A =
[[-0.17  0.23  0.42  0.10  0.23  0.12  0.29  0.83  6.04  0.13 -0.29 -0.10
  -0.15]
 [ 0.20  0.41  6.93  0.08  0.28  0.27  0.01  0.20 -0.18  0.17  0.13  0.00
  -0.01]
 [ 0.14  0.97 -0.29  0.26  4.59  0.79  0.32  0.12  0.13  0.29  0.01  0.08
   0.76]
 [-0.24  0.25 -0.05  0.15  0.37  0.07  0.51  1.51  1.19  0.15  3.45  0.15
   0.21]
 [ 0.14  2.00  1.79  0.21  1.04  0.26  0.24  0.36  1.87  0.22 -0.01  0.01
  -0.10]
 [-0.34  0.12 -0.18  0.03  0.22  0.13  0.35  0.37  6.95  0.17 -0.21 -0.11
   0.05]
 [ 0.64  1.12  4.45  0.52  0.68  0.28  0.07  0.31 -0.12  0.19 -0.03  0.22
  -0.04]
 [-0.37  0.18 -0.14  0.07  0.21  0.14  0.40  0.18  7.11  0.10 -0.09 -0.11
  -0.19]
 [-0.01 -0.03  0.04 -0.22  0.08 -0.05 -0.11  0.56  0.04  0.21  0.25 -0.16
   6.86]
 [ 0.09  0.29 -0.20  0.78  1.55  0.86  0.19  2.46  1.88  0.06 -0.06  0.02
   0.18]]
A[0][0]	-0.17
A[1][7]	0.20
A[0][10]	-0.29
A[:, 11]	[-0.10, 0.00, 0.08, 0.15, 0.01, -0.11, 0.22, -0.11, -0.16, 0.02]
A[5][6]	0.35
A[7][7]	0.18
A[3]	[-0.24, 0.25, -0.05, 0.15, 0.37, 0.07, 0.51, 1.51, 1.19, 0.15, 3.45, 0.15, 0.21]
A[:, 10]	[-0.29, 0.13, 0.01, 3.45, -0.01, -0.21, -0.03, -0.09, 0.25, -0.06]
A[9][3]	0.78
A[5][0]	-0.34
A[4][4]	1.04
A[3][6]	0.51
A[9]	[0.09, 0.29, -0.20, 0.78, 1.55, 0.86, 0.19, 2.46, 1.88, 0.06, -0.06, 0.02, 0.18]
A[0][8]	6.04
A[5]	[-0.34, 0.12, -0.18, 0.03, 0.22, 0.13, 0.35, 0.37, 6.95, 0.17, -0.21, -0.11, 0.05]
A[7][11]	-0.11
A[9][6]	0.19
A[:, 6]	[0.29, 0.01, 0.32, 0.51, 0.24, 0.35, 0.07, 0.40, -0.11, 0.19]
A[4]	[0.14, 2.00, 1.79, 0.21, 1.04, 0.26, 0.24, 0.36, 1.87, 0.22, -0.01, 0.01, -0.10]
A[0][12]	-0.15
A[:, 4]	[0.23, 0.28, 4.59, 0.37, 1.04, 0.22, 0.68, 0.21, 0.08, 1.55]
A[1]	[0.20, 0.41, 6.93, 0.08, 0.28, 0.27, 0.01, 0.20, -0.18, 0.17, 0.13, 0.00, -0.01]
A[0][5]	0.12
A[:, 0]	[-0.17, 0.20, 0.14, -0.24, 0.14, -0.34, 0.64, -0.37, -0.01, 0.09]
A[5][8]	6.95
A[1][1]	0.41
A[0][11]	-0.10
A[5][7]	0.37
A[9][5]	0.86
A[6][1]	1.12
A[4][0]	0.14
A[8][11]	-0.16
A[7][8]	7.11
A[7]	[-0.37, 0.18, -0.14, 0.07, 0.21, 0.14, 0.40, 0.18, 7.11, 0.10, -0.09, -0.11, -0.19]
A[6][12]	-0.04
A[2][11]	0.08

data =
[[ 5.07 -2.84  6.21  3.85  0.12 -0.66 -5.07  3.36  4.74  0.24  4.66]
 [-4.68  0.15 -5.60 -0.63 -2.26  0.71  0.86 -5.48 -7.40  0.90 -5.75]
 [-1.79  1.17 -3.50 -4.59  1.51 -1.54  5.24 -1.83 -2.98  0.32  0.78]
 [-3.91 -0.53 -4.68  0.19 -2.44  0.59 -0.23 -5.23 -7.02  1.06 -5.15]
 [ 0.44 -0.23  0.11 -0.69  0.48 -0.64  0.64  0.04 -0.08  0.17  1.18]
 [ 1.73  0.19  2.76  1.57  0.30  0.67 -1.65  2.69  3.85 -0.70  1.03]
 [ 2.30 -1.21  3.70  3.70 -0.82  0.89 -4.34  2.14  3.27 -0.25  0.60]]
Rows and columns are counted from 0.
row 0 col 0 => 5.07
row 6 col 7 => 2.14
row 6 col 6 => -4.34
row 3 col 7 => -5.23
row 3 col 3 => 0.19
row 5 col 0 => 1.73
row 0 col 8 => 4.74
row 4 col 8 => -0.08
row 4 col 7 => 0.04
row 2 col 8 => -2.98
row 6 col 10 => 0.60
row 3 col 9 => 1.06
row 2 col 1 => 1.17
row 4 col 5 => -0.64
row 4 col 4 => 0.48
row 3 col 5 => 0.59
row 1 col 2 => -5.60
row 4 col 2 => 0.11
row 1 col 9 => 0.90
row 3 col 1 => -0.53
row 6 col 9 => -0.25
row 1 col 0 => -4.68
row 5 col 10 => 1.03
row 5 col 4 => 0.30
row 5 col 7 => 2.69
row 2 col 5 => -1.54
row 3 col 6 => -0.23
row 2 col 2 => -3.50
row 4 col 10 => 1.18
row 5 col 6 => -1.65
row 6 col 5 => 0.89
row 0 col 10 => 4.66
row 5 col 9 => -0.70
